Turns in one plane each, and the order they were made in; the first pair answered:
turn z_332:
[  9   0  -9  22 -12   3  -8 -25  -3  30 -17   3   6   1  11  10  -7  16
 -22  -1] => [ 18  -9   4  35  -3  29  -2 -17   1  32  16  -1 -12   6  -3   8   0   8
  -2 -10]
[-10   3 -41 -28 -20  31  -8 -29 -18  45 -14 -55 -16  -4  17 -19   9 -24
   2  26] => [  2  -5 -42 -12 -25  21  -2 -37 -14  52 -22 -57 -12   4  26  -9  -3 -14
  -7  16]
[ 21  -9   4   8  29  -9 -23 -15  22  18  -9  23  -9  13  11   3  15  13
 -18  -1] => [ 24 -12  10  11  31   8 -19 -17  22  15   5  21 -11  16   3   0  18   2
  -7  -4]
turn z_102:
[ 10 -12   7   6   2  13   6  -7  15   1   9  -1 -12  13   3   5  -2   2
  -3  -1] => [ 10 -13   8   2   3  13   8 -10  13   1   7  -1  -8  13   4  -1   3   1
  -5   2]
[-10   4 -16 -25 -28 -23  15   9 -44  -9  -5 -22   4  14  10  -1 -34  -1
  21   2] => [-16  12 -11 -42 -15   8  -1   8 -49 -16   8  -8  -9  12  -7 -13   2 -18
  31  11]
[ -2 -16 -27  19 -10 -37 -15  -8  18 -20 -28 -14  -1  12  11  32 -19  27
 -12 -22] => [ -3 -28  -4  -4   3 -11  -4  34  15 -33  26 -16 -18   4 -25  18 -12   0
  31 -25]
[ 22   4   1 -27 -16  26  11 -30  22  11  12 -18 -12  -6   3  -3  15 -18
   2  41] => [ 19   1 -10 -17 -28   0  21 -35  30  15  -5 -20   2  -3  22  12   1  -1
 -11  36]
turn z_445:
[-19   7  -4  10   9 -20  29  28   1 -30   9  28   4 -27  -9   1  -2  22
   8 -23] => [ -6  -6  -2  27  -4 -15  46  23   1 -11  20   8  -1 -16  -2  12 -22  16
  13 -28]
[ -8   2  -7  -5 -18 -31  22  28  -4  -7 -15   9  14  -8  14  21 -32  12
  -4  -5] => [-19   6  -2 -17  -2 -28  12  34  -3 -25  -9  18  18 -17  -7  12 -20   6
  -2  -5]
[  8 -16   0  11  16   4 -11   0  20  27 -17   3 -18   2  33 -17 -12   8
 -15   5] => [  3 -11  -1   3  23   6 -20   9  15  14 -23  12 -18  -7  24 -22  -3   9
 -17   4]
[ 15   8   5  11  10  43  -7  -9  -3  13  18  -1 -19  10 -18 -10  16 -16
  19   4] => [ 16   7  -5  20 -16  28  -3 -34  -4  36  -6 -11 -11  14   5   2   6  -6
   4   7]
turn z_183:
[  8 -26  -5  56  36 -62  -2  32  42 -34 -18  60   6 -15  -6  29 -34  53
 -11 -43] => [-19  10 -48 -19 -62 -32 -11 -61 -26  37 -74  -9  13   1  44   7 -34  24
 -14  26]
[ 39 -32  23  49  17   2  25  22  17   8  30   1  -6  12   7  28 -26   3
   3 -32] => [ 27 -12  -3  33 -23 -13  20 -29   2  41 -12 -22   1  17  39  28 -32   9
 -18  -9]
[ -7 -21 -13   7 -21 -34  28  22  -1   4   0 -24  17  -7  -5  21 -16   3
  10   7] => [ -9 -20 -12  -2 -24 -24  31  15 -10  10   2 -28  22  -2  -7  12 -13  -8
  15  17]
turn z_45:
[ -8   6 -12 -22 -21 -12  10 -27  -6  -1 -14 -13  10   0  22  14 -14   6
   1   7] => [ -6   6 -11 -19 -22  -8   8 -29 -10   6  -9 -14   9   3  19  14 -15   4
   3   6]
[-33  -4  15  27 -23 -45  -1   7  -8  -1  12 -11  15 -27  -1  24 -47  14
  23 -17] => [-61  29   0  -7 -13 -26 -40 -19 -19 -11 -12   5  16 -37 -14  -5  -2  12
   8   9]
[  4  30 -15  15  31  38 -13 -10 -10   7 -23  19  10  -4   4 -21  32  -8
  -9  12] => [30  4  3 47 21 33 27  3 -3 31 10 -6 -2  7 14  3 -8 -9  7 -3]
[  7  12  -8  -2  -1  58 -34 -40  -7  31   6  -1 -23   8   7 -19  45  -9
 -15  30] => [ 38 -30  11  43 -12  11  31  14   5  34  41 -22 -20  16  15  24 -31   5
   7 -15]
Pairs:
Each pair is 2 to 3 turns apart.
[-64   7 -22 -43 -60 -12  12 -21 -40   0 -37 -44  24  -6  13  -5 -11 -19
  11  36] => [-60 -18  11 -14  31 -24   3  57  14 -75   5  23  25 -29 -39  -2  17  -7
  21 -14] -> z_445, z_183
[ -1   1 -12  20  -4 -37   2   9  -1 -14 -17  -6  16 -13  19  25 -22  26
 -10  -7] => [ 15   4  -9  27 -21 -18  10 -19  -7  16  -9 -26   4   4  28  25 -29  10
   0   5] -> z_332, z_183
[-26  42 -13  10 -54  18  13 -21 -18  18  -4 -38 -22  -4 -22 -30  14 -27
  22  16] => [-22  32 -21  21 -63 -22  28 -20 -12  21 -21 -40  -4  -2  -5 -10 -16  -7
   8  13] -> z_445, z_102, z_45
[ -8  -3  13 -14  16  -1   4  36  -1 -17  31  10  -8  -2 -27  -7   1  -3
  24   1] => [ -8   4   5 -27  -3   6   2  18 -19  -7  23  -4  -8  -1 -24 -11   2 -14
  31  12] -> z_183, z_183, z_183
[  9 -32  24   8 -44 -48  13  29 -12  11   7 -21  -3 -19 -30  48 -24  10
  -3 -18] => [  1 -19  30 -25 -44  -6   8  21 -33  17  30 -31 -17 -18 -46  27  -9 -16
  20   3] -> z_183, z_332, z_332
[ 26 -23  17  43  27   0 -12  -2  46   7  -2  31  -6  19   0  -1  23  -9
 -32 -34] => [ 10  -2 -11 -11 -38   4 -10 -48  -2  49 -36 -16  -1  26  25  -4   9 -26
 -21   7] -> z_102, z_445, z_183
[-11   9 -16 -32 -41   3  10 -17 -37  18   8 -41  -9  16  24  -3  -4  -5
  52  32] => [  4   4 -31  30  -8 -38  -6 -33  14   9 -37   0   4  14  51  16   1  43
 -17  -3] -> z_183, z_102, z_102
[-36   3 -36  -6  10  -8 -22 -13 -18 -20 -16 -17   3 -24 -14 -23  26  11
  -9  -1] => [ -5 -29 -15  33   1 -18  25  11  -6  -5  22 -39  -5  -6  -5  10 -23  13
  13 -23] -> z_45, z_45
[  9 -15  47  38  24  24  30  47   3 -22  11 -18 -13   9 -19  12 -21   7
   9  -9] => [-24  16  20   7  34   6 -19  20   5 -47 -42   8   6 -12 -20  -7  21  28
 -33   8] -> z_45, z_102
[ 16 -10  16  12   3  20   5 -23 -22  19  46 -10 -23   4   3   1 -11 -24
  32  -2] => [-21  18  -7 -22  11  -9 -39 -41 -24 -10 -16  16  -3 -17   7 -13  20  -2
  -3  18] -> z_445, z_445
[ 17   4 -13 -12 -58 -16  29 -48 -22  34 -44 -32   2  25  45  -4 -33  19
   4   3] => [ 42 -11  22   4 -24  48  33 -23  -8  37  35 -35 -34  35   5 -19 -12 -13
  49 -11] -> z_332, z_102
[ 18 -25  27  14 -13  18  29  26  -4  14  56 -30  -7   1   3   9 -31 -13
  48  -2] => [-35  18   2 -50   2  29 -34  -7 -20 -13   3   1   4 -18 -18 -32  39 -13
  19  30] -> z_45, z_45
[ 28  17   6  36  11  12 -31 -40  17  35 -38  -7 -23  17   2 -25  24  -1
 -17  14] => [ 32   2   4  29 -24 -11  11 -31  -2  48 -33 -41 -17  17  18  -3 -27  -6
   2   9] -> z_332, z_45, z_183
[ 14  -4  25  50  31  17   5  -2  29  -6  39  17  -9 -11   3  11  12   4
  12 -23] => [ -7  16   3   3 -24  44  -4 -53 -12  34  17 -21  -6  -3  19  -6  15 -17
  21  16] -> z_183, z_183
[ -3  13 -11  40  17   5 -25 -45  19  27 -52  30  -1  14  19  -6  62  34
 -67 -12] => [ -8  15  12  -8  13  83 -21 -32 -12  37  15   6 -30  26 -21 -38  68 -24
   3   9] -> z_183, z_445
[ 32  18 -22  16   3 -12   5 -43  36  -2 -28  13 -21   7  15  22  22  18
   4 -13] => [  7  38 -21 -25  11   8 -17 -29  17 -19 -22  17 -20  -5  -6  -2  45   0
  21   6] -> z_332, z_332, z_332
[  5  -6  -4  24   7 -27 -17 -10  24 -10 -30   8   5 -11   7  20  -2  28
 -32 -12] => [ 27 -23  19  29   1  24  10  -5  16  16  31 -17 -20   7 -11  17 -12  -4
  13  -8] -> z_102, z_102, z_445
[-19 -18  15  38  13  16  -1  34  38 -11  23 -16   3  14   4  -2  -9 -19
  23  -8] => [-43  10 -12   3  -8 -17 -21   8  17 -23 -34 -12  27  -2  21  -6  -2  -1
  -5  14] -> z_45, z_332, z_183
[ 31 -12  -9  47  14  -1   8 -22  28  24  -6  -8  -4  17  15  23  -1  10
 -13 -14] => [ 15   2  -3   3  -6  39   3 -33  -6  40  10 -32 -13  10   4  -3  17 -22
  14  11] -> z_183, z_332
[ 33 -21   1 -16   4  27  15  21   0 -13  53 -11 -33  13 -11   9 -16  -6
  25   5] => [ 42 -15 -15  23  17  26 -12 -28  23  11  27  -3 -30  29   8  11   8  12
 -20   6] -> z_102, z_183, z_445
